In the data rows, 128 means zero.
What is the hidden score of each row? Scores go from 0 to 40, and 20 is about the middle. The score is a weighted sum of the row's numbers plus the product of two more (or one squared), each taken from its middle value.
tensor([178,  99, 115,  97,  75, 134, 107, 127, 140, 143, 160, 115, 131, 126,  81, 121,  82,  91]) >> 10
tensor([119, 141, 118, 120, 131, 131, 153, 142, 122, 144, 130, 116, 149, 136, 143, 144, 103, 134]) >> 23
tensor([ 95, 177, 174, 109, 143, 144, 140, 139, 132, 132, 136, 126, 137, 129, 156, 124, 145, 112]) >> 30
tensor([127, 102, 128, 139, 124, 120, 109, 124, 119, 105, 139, 157, 116, 133, 147, 158, 127, 120]) >> 13
tensor([119, 140, 134, 136, 154, 132, 162, 136, 106, 119, 114, 158, 120, 111, 168, 143, 130, 169]) >> 25
tensor([ 96, 122, 126, 146, 135, 125, 115, 107, 135, 108, 114, 109, 156, 138, 137, 140, 171, 109]) >> 25
tensor([134, 158, 123, 122, 128, 139, 145, 124, 129, 152, 125,  98, 131, 109, 123, 109, 132, 131]) >> 23
tensor([130, 121, 128, 120, 138, 117, 137, 127, 128, 138, 114, 119, 145, 109, 123, 128, 128, 127]) >> 21
tensor([158,  95,  89, 156, 130, 126, 132, 121,  94, 132, 120, 124, 165, 113, 121,  94, 148, 127]) >> 12
tensor([119, 100, 132, 125, 113, 119, 110, 115, 132, 105, 123, 154, 142, 128, 129, 147, 124, 122]) >> 27
tensor([114, 145, 195, 134, 177,  90, 147, 106, 135,  84, 108, 115, 134,  94,  51,  85, 147, 128]) >> 19
tensor([104, 177, 215, 111, 199, 132, 171, 111,  73, 128, 144, 169,  90, 117, 136,  93, 167, 118]) >> 8
tensor([156,  83,  54, 137,  90, 136,  89, 136, 181, 119, 123,  96, 129, 119,  96, 169, 114, 106]) >> 21
tensor([ 90, 120, 147, 170, 153, 111, 152, 102, 120,  82,  94, 142, 114, 136, 148, 154, 188, 152]) >> 23
tensor([116, 131, 119, 142, 149, 112, 133, 140, 129, 120, 139, 125, 149, 124, 126, 119, 127, 135]) >> 22
tensor([153, 154, 106, 127, 121, 139, 129, 159, 119, 157, 128,  99, 153, 111, 121, 105, 117, 139]) >> 34
tensor([110, 123, 141, 113, 123, 142, 107, 129, 170, 120, 133, 111, 111, 137, 134, 165,  96, 125]) >> 27
tensor([151,  80,  92, 149, 105, 117, 124, 104, 128, 128, 148, 135, 150, 131, 109, 122, 117, 141]) >> 13
tensor([110, 154, 139, 120, 130, 134, 126, 133, 128, 126, 129, 128, 114, 139, 139, 138, 124, 121]) >> 21
tensor([149, 156, 165, 131, 150, 118, 176, 128,  99,  89, 116, 170,  92,  70, 132,  95, 168, 157]) >> 23
tensor([140, 138, 117, 133, 134, 143, 141, 137, 114, 149, 145, 113, 117, 130, 142, 120, 101, 158]) >> 21
tensor([131, 161, 186, 140, 162, 126, 157, 112,  97, 100,  87, 164, 109,  84, 127,  89, 159, 133]) >> 27
tensor([102, 157, 174, 115, 153, 143, 148, 150,  69, 150, 145, 166, 107, 122, 180, 109, 141, 125]) >> 15
tensor([ 97,  93, 126, 144, 113, 101,  85,  90, 146,  86,  82,  96, 165, 154,  92, 131, 200,  69]) >> 19
tensor([124, 128, 129, 133, 119, 132, 128, 118, 125, 127, 132, 137, 116, 108, 126, 132, 121, 130]) >> 26
tensor([140, 131, 118, 128, 131, 127, 150, 120, 119, 133, 127, 118, 127, 127, 118, 135, 134, 134]) >> 16
tensor([152, 158, 109, 128, 138, 148, 145, 151, 128, 149, 122, 108, 146, 124, 123, 101, 111, 125]) >> 23
tensor([145, 147, 110, 110, 106, 140, 121, 135, 135, 149, 150, 125, 129, 138, 121, 114,  87, 126]) >> 20
tensor([111, 160, 143, 113, 150, 135, 140, 142, 140, 123, 129, 112, 103, 118, 132, 140, 128, 122]) >> 22
tensor([175, 103, 107, 153, 110, 109, 136, 116, 110, 139, 127, 125, 131, 120, 126, 110, 143, 156]) >> 26
tensor([126, 109, 108, 139, 116, 138, 105, 136, 147, 138, 149, 131, 124, 159, 138, 127, 109, 123]) >> 15
tensor([103, 131, 120, 130, 137, 134, 117, 126, 136, 141, 124,  87, 157, 140, 128, 151, 101, 109]) >> 30
tensor([133, 141, 122, 119, 110, 145, 151, 158, 106, 159, 147, 160,  89,  97, 148, 119,  83, 179]) >> 30
tensor([149, 110,  96, 135, 130, 121, 132, 122,  93, 155, 121, 159, 153, 131, 133,  91, 179, 140]) >> 8
tensor([ 80, 158, 219, 103, 197,  98, 115,  81, 111, 136, 143, 122, 156, 146,  89,  95, 127, 110]) >> 19
tensor([130, 135, 121, 125, 127, 128, 120, 119, 131, 139, 128, 115, 130, 139, 127, 141, 116, 149]) >> 27
tensor([115, 168, 166, 148, 143, 150, 166, 146,  68, 158, 100, 133, 162, 137, 142,  92, 174, 114]) >> 30
tensor([116, 110, 119, 132, 114, 129,  91, 127, 157, 146, 139,  90, 138, 131, 122, 150, 101, 125]) >> 33
tensor([139, 125, 142, 119, 127, 135, 121, 120, 119, 115, 134, 127, 131, 123, 125, 123, 118, 134]) >> 22
tensor([137, 125, 119, 105,  92, 145, 106, 152, 154, 166, 159,  96, 139, 144, 119, 118,  89, 111]) >> 23
tensor([131, 139, 156, 113, 174, 122, 149, 111, 104, 112, 114, 127, 133,  93, 118, 110, 148, 126]) >> 16
tensor([121, 139, 137, 126, 135, 137, 131, 116, 117, 140, 133, 146, 112, 132, 146, 118, 131, 128]) >> 19
tensor([130, 129, 130, 119, 126, 130, 115, 123, 134, 135, 132, 130, 125, 140, 122, 141, 120, 127]) >> 23
tensor([120, 120, 127, 140, 145, 136, 121, 134, 148, 117, 121, 134, 135, 119, 124, 139, 139, 131]) >> 27
tensor([102,  77, 141, 139, 120, 110,  83,  95, 134,  78, 123, 176, 118, 149, 130, 165, 150, 126]) >> 30
tensor([124, 147, 139, 124, 136, 123, 138, 135, 120, 136, 120, 124, 114, 123, 134, 114, 148, 121]) >> 19
tensor([138, 144, 129, 115, 136, 140, 161, 147, 139, 155, 120, 108, 130, 122, 120, 117, 119, 140]) >> 13
tensor([ 87,  69, 143, 126, 125, 103,  80, 115, 125,  65, 125, 172,  94, 161, 131, 157, 150, 110]) >> 8
tensor([135, 128, 118, 162, 139, 129, 150, 122,  94, 147,  96, 147, 162, 105, 144,  87, 170, 115]) >> 14
tensor([137, 144, 156, 128, 175,  97, 164, 113, 133,  92, 108, 142, 139, 103,  88, 109, 153, 136]) >> 11
tensor([ 99,  79, 141, 135, 127, 111, 109, 100, 146,  74, 130, 165, 107, 146, 137, 159, 151, 127]) >> 23
tensor([136, 120, 130, 147, 132, 123, 133, 120, 132, 132, 116, 127, 132, 121, 117, 133, 132, 130]) >> 23
tensor([157, 124, 133, 121,  88, 130,  92, 111, 149, 131, 133,  96, 155, 168,  83, 134, 104,  76]) >> 12
tensor([155, 130, 130, 125, 155, 134, 158, 151, 109, 131, 142, 178,  91,  87, 148, 123, 121, 171]) >> 20
tensor([120, 109, 126, 125, 133, 130, 123, 138, 135, 107, 118, 128, 129, 141, 139, 155, 146, 128]) >> 20
tensor([133, 129, 120, 127, 111, 135, 150, 120, 130, 140, 129, 121, 125, 118, 127, 123, 120, 122]) >> 15
tensor([158,  75, 109, 118,  65, 111,  86, 107, 165,  85, 131, 128, 160, 127,  73, 126, 142,  75]) >> 16
tensor([155,  89,  64, 145, 108, 104, 108, 101, 137, 134, 131, 137, 133, 108, 111, 119, 135, 161]) >> 36
tensor([154, 115, 119, 150, 123, 111, 139, 137, 123,  95, 117, 152, 127, 127, 131, 122, 163, 146]) >> 17
tensor([130, 129, 131, 116, 115, 158, 111, 138, 151, 160, 144, 101, 137, 136, 125, 120, 101, 115]) >> 26
tensor([146, 131, 119, 133, 118, 141, 128, 130, 124, 131, 120, 129, 118, 121, 124, 128, 124, 141]) >> 23
tensor([127, 110, 115, 133, 127, 116, 120, 122, 131, 121, 129, 143, 120, 145, 129, 147, 122, 113]) >> 14
tensor([137, 130, 110, 114, 113, 137, 105, 128, 137, 136, 148, 127, 129, 147, 120, 122, 100, 109]) >> 15
tensor([117, 134, 122, 135, 133, 141, 131, 127, 130, 138, 134, 141, 108, 118, 137, 123, 137, 130]) >> 22
tensor([159,  96, 105, 104,  64, 134,  80, 125, 147, 126, 165, 122, 150, 125,  56, 103,  97,  78]) >> 15
tensor([105, 115, 182, 135, 168,  82, 116,  63, 139, 100, 117,  85, 179, 122,  56, 110, 145, 108]) >> 17
tensor([131, 132, 131, 117, 113, 135, 138, 142, 138, 140, 134, 123, 121, 119, 126, 129, 120, 126]) >> 23
tensor([144, 116, 137, 117,  95, 136, 105, 129, 121, 119, 139, 148, 145, 147, 111, 113, 135, 103]) >> 15
tensor([ 75, 140, 126, 146, 153, 143, 105, 109, 156, 152, 105,  57, 146, 193, 133, 137, 140,  85]) >> 9
tensor([114, 133, 121, 121, 118, 122, 115, 127, 130, 134, 125, 134, 128, 131, 123, 129, 123, 122]) >> 26
tensor([140, 131, 130, 121, 109, 140, 133, 118, 123, 125, 127, 134, 138, 107, 118, 130, 136, 127]) >> 29
tensor([134, 118, 118, 137, 132, 102, 135, 128, 142,  94, 119, 131, 132, 106, 106, 132, 149, 147]) >> 26
tensor([ 96,  64, 148, 122, 101,  98,  83, 102, 124,  74, 132, 155, 115, 149, 142, 165, 148,  98]) >> 25
tensor([110, 156, 108, 163, 189, 120, 185, 145, 123, 139,  99, 119, 100,  96, 155, 138,  97, 208]) >> 21
tensor([169, 127, 114, 115,  91, 141, 145, 147, 128, 157, 163, 146, 105,  92, 112, 117,  65, 146]) >> 22
tensor([101, 154,  91, 166, 183, 115, 170, 119, 127, 131, 104, 126, 101, 108, 149, 133, 117, 205]) >> 18
tensor([105, 167, 161, 103, 148, 142, 123, 144, 149, 124, 138, 109, 114, 133, 135, 134, 112,  96]) >> 17
tensor([ 86, 189, 180,  82, 151, 142, 126, 118, 159, 126, 138, 106,  79, 158, 143, 154,  94,  99]) >> 18
tensor([105, 141, 139, 135, 152, 129, 174, 121,  96, 131, 107, 147, 120, 118, 151, 135, 156, 157]) >> 14
tensor([201, 119, 115, 115, 100, 132, 147, 134, 109, 126, 158, 168, 108,  89, 105,  95,  78, 170]) >> 17
tensor([165, 114, 129, 134, 136, 118, 137, 139, 121, 104, 129, 164, 130,  92, 129, 117, 134, 159]) >> 24
tensor([ 70, 141, 147, 165, 193, 132, 142, 106, 120, 114,  93, 124, 134, 136, 173, 144, 165, 132]) >> 19
tensor([140, 107, 138, 103,  88, 146,  90, 122, 135, 118, 156, 138, 139, 134, 118, 128, 114,  75]) >> 11
tensor([181,  88,  56, 152,  91, 116, 115, 136, 186,  86,  99, 100, 133, 107,  75, 150, 156, 110]) >> 15
tensor([135, 139, 122, 126, 129, 133, 131, 125, 126, 151, 131, 115, 141, 134, 145, 117, 112, 121]) >> 18
tensor([122, 131, 117, 125, 109, 126, 129, 110, 129, 129, 129, 130, 111, 130, 124, 132, 138, 113]) >> 20
tensor([133, 142, 117, 146, 156, 136, 151, 131, 121, 142, 124, 114, 115, 130, 142, 129, 134, 162]) >> 18
tensor([126, 123, 132, 131, 115, 129, 137, 142, 125, 130, 129, 129, 150, 122, 121, 125, 131, 130]) >> 27
tensor([104, 117, 134, 107, 116, 145,  96, 126, 119, 157, 143, 130, 131, 155, 149, 141,  84, 119]) >> 24
tensor([148,  69,  75, 158, 113, 107, 133, 114, 124, 136, 113, 148, 168, 117, 104, 120, 124, 156]) >> 8
tensor([137,  97, 102, 147, 121, 116, 118, 128, 129, 119, 138, 139, 126, 118, 122, 119, 116, 144]) >> 20
tensor([127, 147, 140, 110, 129, 127, 119, 137, 146, 119, 146, 130, 115, 125, 124, 141, 110, 122]) >> 20
tensor([129, 139, 125, 125, 117, 130, 121, 117, 131, 122, 123, 126, 122, 127, 118, 147, 112, 114]) >> 22
tensor([140, 112, 121, 109, 113, 122, 110, 108, 151, 126, 130, 104, 143, 135, 118, 126, 125, 108]) >> 17
tensor([150, 155, 173, 135, 148, 109, 174, 130, 112,  76,  90, 168, 106,  74, 118, 106, 189, 143]) >> 26
tensor([115, 121, 114, 143, 143, 128, 106, 120, 122, 109, 141, 141, 115, 143, 131, 127, 127, 133]) >> 14
tensor([ 98, 123, 123, 129, 125, 135, 110, 117, 146, 136, 114,  91, 138, 155, 134, 123, 140, 102]) >> 14
tensor([122, 154, 166, 112, 152, 123, 155, 137, 103, 125, 108, 141, 148, 121, 149, 104, 133, 141]) >> 17
tensor([147, 143, 123, 140, 117, 138, 142, 123, 101, 140, 108, 137, 154, 123, 128,  94, 164, 118]) >> 17
tensor([108, 176, 167, 120, 160, 155, 164, 133,  85, 150, 129, 116, 137, 130, 150,  98, 150, 110]) >> 27
tensor([120, 165, 122, 124, 131, 159, 143, 147,  87, 157, 154, 174, 117, 126, 206, 113, 123, 139]) >> 22
tensor([161, 123, 108, 148, 114, 145, 149, 165, 133, 107, 117, 141, 110, 127, 151, 139, 120, 134]) >> 9
tensor([137, 121, 129, 132, 104, 121, 107, 139, 139, 124, 133, 133, 128, 127, 123, 109, 113, 104]) >> 19
tensor([108,  90, 139, 146, 119, 106,  89, 108, 118,  89, 125, 157, 122, 125, 148, 156, 128, 127]) >> 34
tensor([142, 102, 146, 144, 126, 104, 122, 113, 123,  91, 115, 140, 134, 140, 114, 124, 170, 106]) >> 12
tensor([138, 153, 115, 137, 141, 142, 146, 148, 136, 154, 124, 119, 135, 123, 131, 119, 115, 114]) >> 19
tensor([154, 146, 142, 133, 126, 117, 150, 138, 126, 107, 117, 161, 104,  79, 131, 135, 149, 152]) >> 35
tensor([163, 104, 168, 107,  89, 124,  95, 126, 131, 122, 139, 149, 145, 151, 102, 122, 138,  81]) >> 10
tensor([120, 130, 127, 129, 134, 127, 126, 124, 123, 127, 142, 137, 131, 120, 126, 125, 130, 133]) >> 25
tensor([177, 120,  75, 166,  87, 124, 132, 162, 151, 106, 110, 116, 138,  93, 113, 149, 136, 135]) >> 20
tensor([112, 165,  98, 155, 159, 131, 181, 109, 126, 133, 112, 129, 105, 100, 146, 136, 107, 212]) >> 16
tensor([139, 111, 127, 125, 133, 125, 126, 110, 134, 116, 126, 156, 118, 137, 134, 125, 128, 121]) >> 13
tensor([140, 114, 130, 146, 143, 118, 149, 129, 104, 108, 116, 180,  97,  97, 138, 122, 151, 158]) >> 23
tensor([134, 124, 123, 120, 100, 129, 103, 121, 127, 127, 128, 129, 141, 136, 127, 117, 139, 103]) >> 21
tensor([145, 117, 146, 123,  88, 130, 118, 127, 125, 131, 141, 118, 131, 144, 107, 122, 126, 114]) >> 17
tensor([169,  87,  53, 144,  84, 137, 133, 181, 157, 132, 121, 130, 111, 111, 142, 155, 144, 127]) >> 14
tensor([115, 137, 135, 120, 112, 166, 128, 137, 101, 162, 158, 161, 105, 177, 217, 137, 108, 135]) >> 15
tensor([126, 126, 132, 129, 128, 119, 128, 103, 123, 119, 129, 143, 125, 140, 123, 140, 123, 107]) >> 15
tensor([ 97, 110, 133, 141, 132, 130, 115, 119, 120, 116, 133, 146, 128, 136, 134, 138, 132, 116]) >> 20
tensor([106, 143, 122, 136, 132, 128, 127, 103, 131, 130, 126, 129, 129, 106, 135, 137, 113, 146]) >> 37
tensor([129,  97, 117, 121, 105, 121, 125, 120, 138, 106, 145, 116, 118, 137, 117, 146,  88, 154]) >> 19
tensor([134, 133, 115, 139, 137, 140, 143, 111, 102, 152, 111, 145, 144, 116, 143,  93, 145, 129]) >> 9
tensor([123, 130, 165, 120, 142, 122, 120, 126, 134, 127, 120, 125, 123, 140, 128, 116, 150, 125]) >> 22
tensor([151,  95, 103, 145, 121, 100, 143, 124, 134, 140, 136, 145, 134, 118, 120, 114, 130, 128]) >> 20
tensor([125, 127, 130, 139, 140, 124, 133, 113, 134, 121, 136, 132, 133, 107, 131, 124, 118, 152]) >> 29
tensor([138, 138, 134, 128, 130, 136, 138, 137, 141, 146, 142, 123, 132, 121, 126, 129, 135, 122]) >> 23
tensor([114, 140, 123, 123, 133, 129, 128, 121, 134, 131, 139, 142, 119, 131, 117, 123, 120, 120]) >> 19
tensor([125, 137, 123, 130, 140, 138, 123, 124, 132, 126, 146, 118, 138, 116, 129, 117, 132, 131]) >> 28
tensor([ 95, 110, 162, 113, 118,  97,  78,  83, 141, 135, 147,  74, 178, 155,  70, 127,  90, 105]) >> 30
tensor([105, 115, 129, 146, 137, 112, 128, 129, 127,  96,  91, 129, 123, 125, 129, 145, 174, 125]) >> 22
tensor([118, 113, 137, 137, 132, 125, 115, 127, 121, 102, 132, 143, 121, 149, 133, 131, 128, 112]) >> 8
tensor([176, 101, 126, 119, 113, 113, 112, 130, 132, 104, 138, 144, 142, 116, 109, 125, 129, 101]) >> 9
tensor([115, 137, 114, 138, 172, 130, 152, 131, 132, 115, 112, 125, 108, 117, 134, 131, 128, 151]) >> 14
tensor([138, 161, 129, 110, 124, 142, 131, 132, 121, 171, 156, 123, 108, 116, 131, 125,  80, 143]) >> 28
tensor([149, 151, 114, 121, 124, 145, 142, 135, 114, 151, 112, 103, 136, 119, 124, 114, 113, 145]) >> 24
tensor([133, 144, 142, 138, 130, 148, 129, 128, 125, 142, 122, 111, 144, 134, 141, 104, 136, 120]) >> 20
tensor([153, 155, 112, 118, 128, 129, 159, 146, 125, 159, 131, 119, 152, 129, 116, 104, 121, 131]) >> 14
tensor([137, 132, 133, 146, 117, 130, 118, 132, 118, 132, 122, 110, 118, 123, 125, 120, 139, 110]) >> 14
tensor([ 89, 106, 142, 111, 118, 111,  71, 107, 144, 179, 157,  85, 159, 180, 105, 139,  75, 104]) >> 28
tensor([120, 139, 160, 106, 133, 127, 136, 134, 128, 121, 127, 124, 117, 127, 131, 131, 112, 115]) >> 17
